One turn moves each row of this set onto another row. After a few examples, where does it send each row asked below?
q_686: [ -1   0   3  -3  18  10 -29   3   4 -12  20 -25]
q_222: [  9 -10  18  -9  10 -22 -28 -14   1 -13  14 -19]
q_472: [  6  -5  10  -2  10 -28 -28  19   2 -11  28 -15]
q_185: [ 10  14   0   4  16 -18 -27   3  10 -13  -1   1]
q_628: [  4  -2  14 -16  -1 -33 -25  11   4 -17  13 -10]
q_929: [  3 -16  10 -11  22  -5 -23  -5  -3 -10  15 -28]
q_513: [  2  -8  12 -10  15   5 -26   1   5 -21  27 -18]
q_647: [  8   5   5  -6  14 -32 -31  -8  -7  -7   0 -12]
q_975: [  2   5   4 -11  10   9 -35  13  12 -15   6 -23]
q_418: [ -1   2  10  -4   6   8 -25   6  -2 -19  26  -9]
q_520: [  9  16   6 -13  15 -24 -32  22   3 -16  19 -19]
q_96: [  2  -9   9   0  10 -29 -28  25  -4  -5  14 -12]
q_622: [  0  -4   8 -12   5 -36 -29  11   9 -18  18 -12]
q_246: [ 12   8  15  -6   8 -30 -29 -11   1 -10   3 -14]
q_135: [  9  18   2   7  10 -24 -30   5  12 -15  11  -6]
q_509: [ 16  10   3 -15   8 -22 -38  22   5 -20  13 -14]
q_351: [ -2 -12  15  -1  18 -25 -30 -10   6  -8  14 -21]
q_210: [  2  -3   4  -6   5   9 -29   8 -10 -19  15  -3]
q_868: [  6  20   8   5  18 -18 -21   3  10  -9   4  -5]
q_189: [-11   0   7   3  12   6 -27  11   3 -14  22  -9]
q_67: [  3 -21  10  -6  13  -4 -29  -2   8 -11   1 -21]
q_484: [ -2 -16  16  -6  17  -5 -21  -1   2  -7   4 -26]
q_703: [ 18  -7  11  -8   1 -25 -30  16   1 -16  22 -11]
q_681: [  1   9  -1 -14  17   7 -32  13  -1 -12  11 -25]
q_986: [  8 -12  10 -15   5   8 -30   3  -2 -20  11  -9]
q_720: [ -6  -1   4  -1  19  10 -29   7  -2  -6   7 -22]
q_585: [  3   5  -5 -13  15   8 -37  11   7 -16  12 -23]
q_546: [  2  14   8  -9  13 -23 -32  28   3 -10   7 -18]
q_321: [  7  18  -6   6  16 -25 -30   7   0 -12   8  -5]
q_421: [ 13  20   0   0  10 -23 -25   6  -6 -12   4  -4]
q_813: [ 14  22   5  -2  19 -18 -19  -1   2 -13  11  -6]
q_611: [ -7 -14   6  -6  14   5 -29  12  -6 -10   1 -10]
q_629: [  7   6  12   0  11 -32 -33 -10  11 -12   8 -15]
q_853: [  8 -21   4 -11  18  -4 -30  -6   3 -14  12 -22]
q_468: [ 14  21   8   2   5 -21 -24   4   4 -15   7  -6]
q_362: [ -3  -5   1 -13  11 -37 -29  14  -1 -14  13 -10]
q_206: [  9  -2   4  -8  10  13 -32   0   4 -16  15 -19]
q_396: [  3   3   1   1  19 -34 -35  -7   4  -8   5 -13]
q_601: [  9 -15  12 -10  11 -21 -32 -11  -7  -9   1 -14]
q_560: [ 10   9   6 -11   6 -22 -37  27   6 -15   2 -12]
q_763: [ 12 -11   9  -7   0 -25 -30  22  -5 -10   8  -7]
q_833: [ 17  16  -3  -3  17 -17 -26  -1   3 -15   4   0]
q_505: [  4  -5   4  -6   9  14 -31   5  -1 -11   1 -16]
q_117: [  0   9   7 -12  10   9 -30  14   3 -12   5 -25]
q_51: [  1  -3   7 -17   4 -35 -25  13  -6 -13   9  -9]
q_40: [ -8  -4   0   0  11   7 -31  13  -5 -14  11  -4]
q_12: [ -3 -16   8  -2  18 -24 -33  -6  -2  -5   2 -17]
q_548: [-14  -9   9  -2  23   1 -26   9   2 -11  19 -19]

q_763 turns into q_703
q_51 turns into q_628
And these:
q_185 turns into q_833
q_67 turns into q_853
q_986 turns into q_513
q_117 turns into q_975
q_520 turns into q_546
q_189 turns into q_40
q_505 turns into q_206
q_601 turns into q_222
q_135 turns into q_321
q_246 turns into q_629

One turn moves each row of this set onto another row. After a few examples, where does it send each row asked below?
q_818: [ -3  -1  -7  -7  -3  19  -3   1  -1  -2  -1 -14]
q_107: [ 10  -4  -5 -13  -4  -2  -4   4 -10  14 -10   7]
q_432: [  9   7  -3  10   1 -26  -9   2  -3   5 -13  -8]
q_190: [  6  11   4  -4  19  -3   4 -14 -15   4  -1   2]
q_478: [ -2   6   5  10  20 -11   1 -11  -6  -6   7   0]
q_20: [  5   5   0  -7 -11   6 -17  11  -9   6  -5  -4]
q_901: [ -5 -11  -6   8   0  -9 -12  10   2  -2  -1   8]
q_915: [  9   1   6   7 -12 -16  -5   7   6   3   4 -18]
q_16: [  0   0  -2  -5   7   4   9 -22  -3 -11   4 -12]
q_233: [ 16   4   7  -4 -13 -12  -2   5  -1  12   0 -18]
q_924: [ -4   7   3   6  20  -4  -3 -11 -11  -6   4   6]
q_690: [ 14   5   3 -10 -14  -2  -9   7  -8  13  -7  -9]
q_808: [ -2   1   0   4 -10   2 -21  13  -1  -3  -1  -4]
q_306: [ 13  10  -3   4  -2 -23  -7   2  -6  10 -16  -7]
q_80: [ -2  -1  -2  -4   9   4   7 -20  -3 -13   4 -12]
q_365: [  2 -12  -1  11  -1 -21  -2   6   8   0   3  -2]
q_502: [  4  -3  -2  -2  -3   3   9  -2   9  -1   4 -27]
q_184: [  3   0  -4 -12  -4  17   3  -2  -2   4  -4 -18]
q_965: [  7  11   6   0  18 -10   8 -15 -11   3   2  -2]
q_665: [ 11   9  -5   1   0 -17 -11   2 -10  11 -19  -4]
q_353: [ -1  11   2   0  19   0  -2 -11 -15  -1   0   7]
q_315: [  3   8   6   6  19 -14   7 -14  -6  -1   6  -4]
q_797: [  0  -1   2  10 -11  -9 -16  12   5  -3   3 -11]
q_440: [  0   0  -2  -8   8   5   9 -21  -5 -10   2 -11]
q_213: [  0  -7  -7  -5  -1   0 -12   9  -7   5  -8  11]
q_103: [ -3  -5  -4   5  -2   6   3   0  11  -7   6 -22]
q_503: [ -1   1  -3  -7   9   6   7 -21  -5 -12   2 -11]
q_937: [  6   0  -3  -9  -5   9  10  -3   4   4   0 -26]
q_94: [ 15  -5   0 -10  -5 -14   6   1  -4  16  -7  -3]
q_139: [ -3   0  -4  -6   9   7   6 -20  -5 -12   3 -10]
q_476: [ -7  -4  -7   1  -2  15  -4   2   6  -9   3 -16]
q_352: [ 11  -9   2   1  -4 -23   7   3   5  10   1  -7]
q_887: [  6   9  -7   3   1 -14 -15   4 -10   6 -19   1]
q_100: [  2   7  -7   9   1 -16 -18   5  -7   2 -15   1]
q_994: [ -3   0  -4  -4  10   5   7 -20  -3 -14   3 -10]
q_822: [  3   6  -5  13   1 -22 -14   5  -3   2 -12  -4]

q_352 turns into q_94
q_103 turns into q_502
And these:
q_353 turns into q_924
q_665 turns into q_887
q_915 turns into q_233

